Which row each row swaps with, under one turn or mirror
sorud: 16	-2	20	13	28	-6	13	17	31	-35	-17	31	36	8	7	-3	35	-17	5	-13	13	-5	21	17	15	23	-2	17
tefi: 35	26	-9	19	6	-8	16	-20	-5	-20	-26	4	10	9	6	-10	-7	26	8	-4	-24	-35	16	-20	5	11	-7	-35
Vun: 0	-8	29	10	21	-13	14	-24	22	6	15	19	13	-14	23	-15	10	-29	3	10	40	13	0	11	13	29	-7	5
Von: 16	-7	17	-6	4	-64	21	22	-7	-19	8	-4	-10	6	-11	5	30	7	-14	-21	8	29	-4	4	-1	-6	-14	1
kavez: -18	4	-2	13	2	55	-20	9	-18	0	9	7	7	-9	-7	38	-9	-4	21	-5	4	-57	11	7	-4	-7	5	-30
Gen: 8	-11	22	23	5	7	32	-10	27	23	-15	27	-20	-7	-13	19	29	-34	-15	-24	-22	-29	-18	-8	22	11	6	5
Nevo: -9	-4	23	11	15	-9	0	-9	-13	-7	-14	2	18	-1	-4	-60	33	-5	6	19	3	44	1	-8	4	-4	13	15
leva: 17	2	-20	14	6	44	-17	-2	28	16	12	5	51	16	-12	-9	-27	-30	-19	0	-14	-2	15	-5	-1	-18	13	0
tovo: 1	-4	11	16	3	34	20	8	-20	-28	20	0	-13	-4	-42	-31	-39	-35	10	27	9	-30	10	5	19	-12	4	4
boti: 13	-31	-6	10	-5	14	13	-15	-10	17	-24	16	-10	-4	3	37	38	-26	6	7	-30	-21	15	22	24	7	35	16
big: 4	1	-5	5	-6	-70	8	-1	-5	19	2	7	36	9	-17	-10	-12	-1	-4	1	-16	11	18	24	4	-9	15	9
zagis: 3	2	-8	-3	-6	16	-4	9	14	10	17	14	23	7	-56	36	-16	-35	18	23	-9	-42	28	-7	-2	-4	1	16
dil: 12	-8	17	14	-17	4	2	15	-8	8	-40	-5	-8	4	-4	42	0	23	23	-1	-24	-14	29	12	8	-25	46	5
rugi: 5	-1	-9	-3	-13	39	45	10	-29	13	6	5	19	-10	-8	-27	48	10	-20	-18	10	-16	3	-8	21	-4	13	-4
Tud: 36	-1	20	18	-13	1	15	-18	7	-21	13	-24	-5	37	-38	18	21	9	-29	7	-13	-28	-18	-1	-1	-27	-13	10
busug: -15	-3	7	-4	-12	-38	-15	-9	1	-26	1	10	-12	25	12	10	18	4	21	-17	20	18	38	-6	-8	-19	16	-40
savi: 4	0	-1	7	3	-4	-24	7	-36	-48	-1	6	22	-4	3	40	-18	1	2	-12	7	53	12	0	2	-16	0	-9
fasev: -1	10	-2	14	-10	12	8	-23	6	28	-6	-25	-31	-39	9	34	17	-13	-21	9	-10	-16	3	19	0	-38	25	-13
Dun: 8	-32	-10	12	-14	-32	5	20	-1	-7	-15	7	-27	-8	39	3	27	1	23	1	17	-18	14	-4	18	9	29	-14
safem: -3	-1	21	18	-15	-34	-1	-21	25	-7	15	-25	-39	-7	-9	20	-2	4	-20	7	14	-6	12	-13	-16	-44	-2	-19
Visi: -5	12	21	-1	4	-42	-4	-20	-21	-35	9	6	7	-6	-15	-16	5	-19	-31	-2	-4	-58	19	3	1	-16	10	-12
rugib: 5	-22	-10	9	-10	-5	-3	7	-8	-35	-19	11	-26	-11	23	12	15	-9	17	-8	18	22	45	30	22	-20	31	3
fopi: 5	-4	-10	17	1	81	-1	-7	0	-21	-14	-1	13	-2	-4	-3	27	-27	12	-14	2	-34	5	-23	3	1	0	11
nit: -21	-6	1	8	-29	-36	-10	10	-1	-52	21	-14	-14	21	2	19	-11	14	14	23	9	17	15	-3	-9	-15	-8	-21
razu: -10	11	-9	17	-8	7	-31	1	56	2	4	6	5	-1	10	56	31	4	24	1	10	-1	10	-4	5	-14	1	6
zapel: -2	-6	-5	2	-4	-33	-11	7	24	58	-2	-1	19	-2	-17	-7	-11	7	-6	-22	-2	-11	25	-15	12	-1	7	30
rizam: 4	-15	24	-6	-5	0	-9	30	-38	-25	-16	-20	31	-8	22	-19	0	-10	17	10	28	15	-4	-20	-27	-6	-11	-7
vota: -8	-7	3	5	-5	29	-9	40	-11	-3	-41	1	11	-4	-26	12	-5	5	32	-26	-48	3	7	-13	5	-9	16	13
gepop: -21	-1	7	-2	-3	-34	9	7	3	-43	5	6	15	-1	-23	-41	3	3	-12	-12	7	-48	-4	25	10	4	-4	18
moras: -3	4	24	-11	-9	-5	-18	6	-9	11	32	-21	3	9	-40	-20	-30	-21	5	26	6	-9	-24	-15	-3	8	4	34
nure: -8	-4	7	3	-4	29	27	9	5	-25	6	-5	30	-2	25	22	-17	10	-50	17	-3	8	-28	-20	15	-27	14	-17
lam: 20	33	1	-35	-31	8	11	-18	2	-20	-13	-20	9	-29	-6	9	-11	-34	0	7	21	-18	-2	-3	-7	4	18	-26
vulag: 26	5	2	20	26	-22	24	-31	17	0	29	12	18	3	15	-23	16	-7	-21	31	7	-18	-8	4	1	14	-16	-8
muzi: 14	-3	39	5	-8	-12	12	-39	31	-13	10	16	31	45	-16	5	25	-4	1	2	-21	-13	-8	-4	13	-5	-13	5
Zabat: -16	-12	-11	21	-6	9	26	10	-3	-18	-47	2	7	-1	-22	39	11	-14	4	-29	-45	-7	21	10	3	-37	13	1
zet: -12	19	-36	17	7	4	-12	9	-36	7	16	17	-1	-21	16	-8	-4	18	23	5	36	24	-3	-3	9	7	-9	-13
faba: -26	-3	-10	11	15	21	33	-2	-6	15	2	17	-19	-9	-13	-14	1	-36	-21	-28	-7	-24	-37	-1	33	16	6	-2
lage: 18	-21	23	-17	3	-7	19	3	53	-18	8	18	8	8	7	-14	22	-33	3	-6	1	-15	-8	-8	31	20	14	5
fite: -1	28	24	9	-10	-13	-18	10	1	35	-4	-13	-10	-28	9	42	-18	2	3	16	2	-5	29	-12	-17	-26	27	4
Serat: -8	-1	-1	19	-3	4	-11	-14	-5	-64	-7	13	-10	-14	7	-18	-9	-23	-12	1	11	47	-14	-13	3	-14	6	-1
tigen: 8	0	7	1	-8	-27	-10	10	-23	2	7	-3	23	10	-27	-15	-17	-17	6	19	-6	68	14	-11	8	-5	15	1
poko: 24	-12	30	-8	-25	-32	-7	-27	22	-37	7	-15	7	-4	0	7	-9	19	-1	12	-8	-10	40	4	-19	-12	22	-8
Tidi: -21	1	1	-8	7	30	21	15	1	12	20	5	5	-7	-48	13	13	-20	-13	-25	-42	-27	-31	-5	12	-4	-6	20
Lobas: -8	-5	1	8	14	34	14	2	15	39	-9	4	-17	1	27	22	57	-12	-10	5	9	-29	14	-8	-2	-19	4	15
lizez: 0	-2	-1	5	8	-45	-3	16	-6	20	-16	-8	2	0	-11	-48	-25	-28	-13	-1	-11	23	-6	11	-21	-14	6	-2
mumiv: -16	5	3	7	-16	36	4	3	-9	34	6	-11	-23	-4	-33	44	-32	7	12	-4	23	15	-7	13	-14	-20	14	0
kurat: -5	-7	6	10	-9	14	25	-1	-22	-49	4	-5	16	4	-38	46	9	35	6	12	-16	-32	9	22	17	-12	3	12
bop: -3	4	6	31	12	42	15	-12	-2	-57	-13	7	2	1	-12	5	-14	2	11	-2	-1	-57	20	-4	-2	-37	1	11
sopos: -2	-2	-20	14	10	31	-28	7	6	-36	-1	2	-23	9	-6	-30	18	1	-1	-3	-5	-60	20	-13	4	1	3	3
mebu: 9	1	-5	5	17	14	13	19	-37	50	10	10	21	-6	2	-8	43	-27	-3	-13	-1	-28	3	-31	6	1	8	2
zuzap: -5	0	-12	12	-2	47	6	10	-24	-36	15	-6	-39	-9	-14	18	-29	-18	-8	-19	15	29	11	16	-3	-27	1	-6
Fiki: -3	-7	-5	5	-14	54	9	6	-23	-7	6	9	3	-12	23	18	70	-2	4	-8	-4	-19	9	-17	-11	-11	4	5
beba: -5	21	27	3	28	55	1	13	-6	-14	-1	6	3	0	-32	13	-10	-22	-39	-19	-33	-3	-13	6	6	-7	3	22
vodil: -24	2	-19	-9	16	12	-3	10	-31	-23	44	5	12	14	-19	9	-12	-22	-7	-6	7	22	6	-13	3	-19	-42	23
tofe: -1	-12	-11	-2	29	-1	10	-11	-8	-31	-4	33	3	3	10	-23	32	-31	6	4	38	24	10	4	10	15	-23	-9
ludis: -13	-9	9	15	-6	50	5	-9	2	-22	13	-7	-10	10	-24	48	-12	41	2	-3	-2	-6	2	37	-3	10	12	-7
didez: 2	17	-17	19	42	10	19	-41	18	16	34	17	8	15	-40	-2	9	-7	-25	-3	0	0	-2	6	19	3	-16	4
banel: -15	2	-4	-3	-7	-3	6	4	34	-41	1	3	7	-5	-16	-34	58	-10	-26	-7	-8	-29	-4	21	-10	-18	4	-7
ralo: -18	5	7	8	0	40	0	25	-3	44	1	12	-25	4	0	28	-7	5	-12	-14	5	41	25	9	-4	1	12	-19
Pelos: 8	-6	-9	10	-4	-29	7	-3	-42	-10	8	6	37	2	1	53	3	-36	22	5	11	32	-4	-7	1	-12	16	4
pid: -29	8	6	0	-25	-12	-16	-22	-8	-6	51	-16	-7	17	-20	-13	-14	-4	12	23	8	-2	3	-28	-16	5	9	-10
mipu: 11	12	9	14	26	-8	5	13	-30	-25	1	-18	22	37	-12	-13	-15	47	-1	1	2	-16	-11	0	5	-1	-24	13
nez: -24	-17	10	1	-4	28	16	49	-6	14	-4	6	-16	-27	-22	18	2	-30	10	-24	17	-10	28	-2	14	-31	31	23
Feni: 8	-7	-31	-10	17	6	7	31	-12	-37	-5	22	17	-2	-14	0	8	23	36	-33	-34	9	28	-1	12	-6	-2	8
Kenet: 4	-2	6	6	-16	57	9	14	-42	13	5	13	8	1	-6	-38	-9	-8	7	17	-11	-33	17	18	12	8	-1	1
Bib: 2	6	35	22	-2	1	-11	48	-2	4	-36	-22	12	-33	10	21	4	10	14	26	11	6	10	1	-22	-7	19	13
vofa: -5	-3	-5	9	6	7	10	14	-19	-31	11	2	17	-4	-3	-67	42	-25	-10	-15	3	0	9	22	5	-24	5	0
Vozu: -4	2	-7	9	4	29	21	11	17	23	4	2	19	-7	-19	5	41	-13	6	-11	20	65	3	-5	5	-12	17	9
fumav: -10	42	16	18	3	-21	-10	-12	13	-19	36	2	28	30	-2	0	-3	2	-13	11	13	15	-10	-5	-21	15	-23	-4
Bar: 1	-9	6	4	-8	57	17	-6	-37	13	17	-12	1	-9	-10	13	-42	3	-8	-11	-17	31	10	-22	6	-5	19	9
Zer: -1	-3	-7	22	0	-22	8	-10	15	-18	-6	-1	22	-15	5	77	-22	-8	29	-14	-11	-4	-3	0	-5	-16	6	-1
Tofo: -7	19	-15	17	-13	1	-20	37	-25	4	0	-27	23	-32	1	-8	-23	7	4	9	7	20	1	-7	-40	-11	-6	7
dal: 29	7	-2	8	15	-2	-3	-20	-5	12	35	-21	2	7	-26	-9	-15	-29	-42	15	-10	-5	-12	-3	-14	-1	-39	0
femo: -6	6	22	-4	9	-8	-4	1	18	1	-12	1	-25	-14	-13	31	-3	27	6	2	19	-59	14	12	-13	-17	-23	17
Muvep: 4	-5	14	9	5	-6	0	-3	2	42	-1	0	-28	-16	-7	7	30	-4	-8	2	-1	58	3	-31	5	-28	9	4
Mimiv: 7	1	15	6	-11	3	45	1	6	17	-6	5	26	-8	12	75	5	-25	5	13	1	-3	13	8	-14	-10	6	15

Feni pairs with -> zapel
sorud pairs with -> mebu
Dun pairs with -> Vozu
poko pairs with -> Bar
rugi pairs with -> lage
zuzap pairs with -> safem
mipu pairs with -> zagis
Bib pairs with -> Pelos
femo pairs with -> vodil
leva pairs with -> tefi
Fiki pairs with -> Vun
Tidi pairs with -> gepop
ralo pairs with -> busug
Von pairs with -> nez

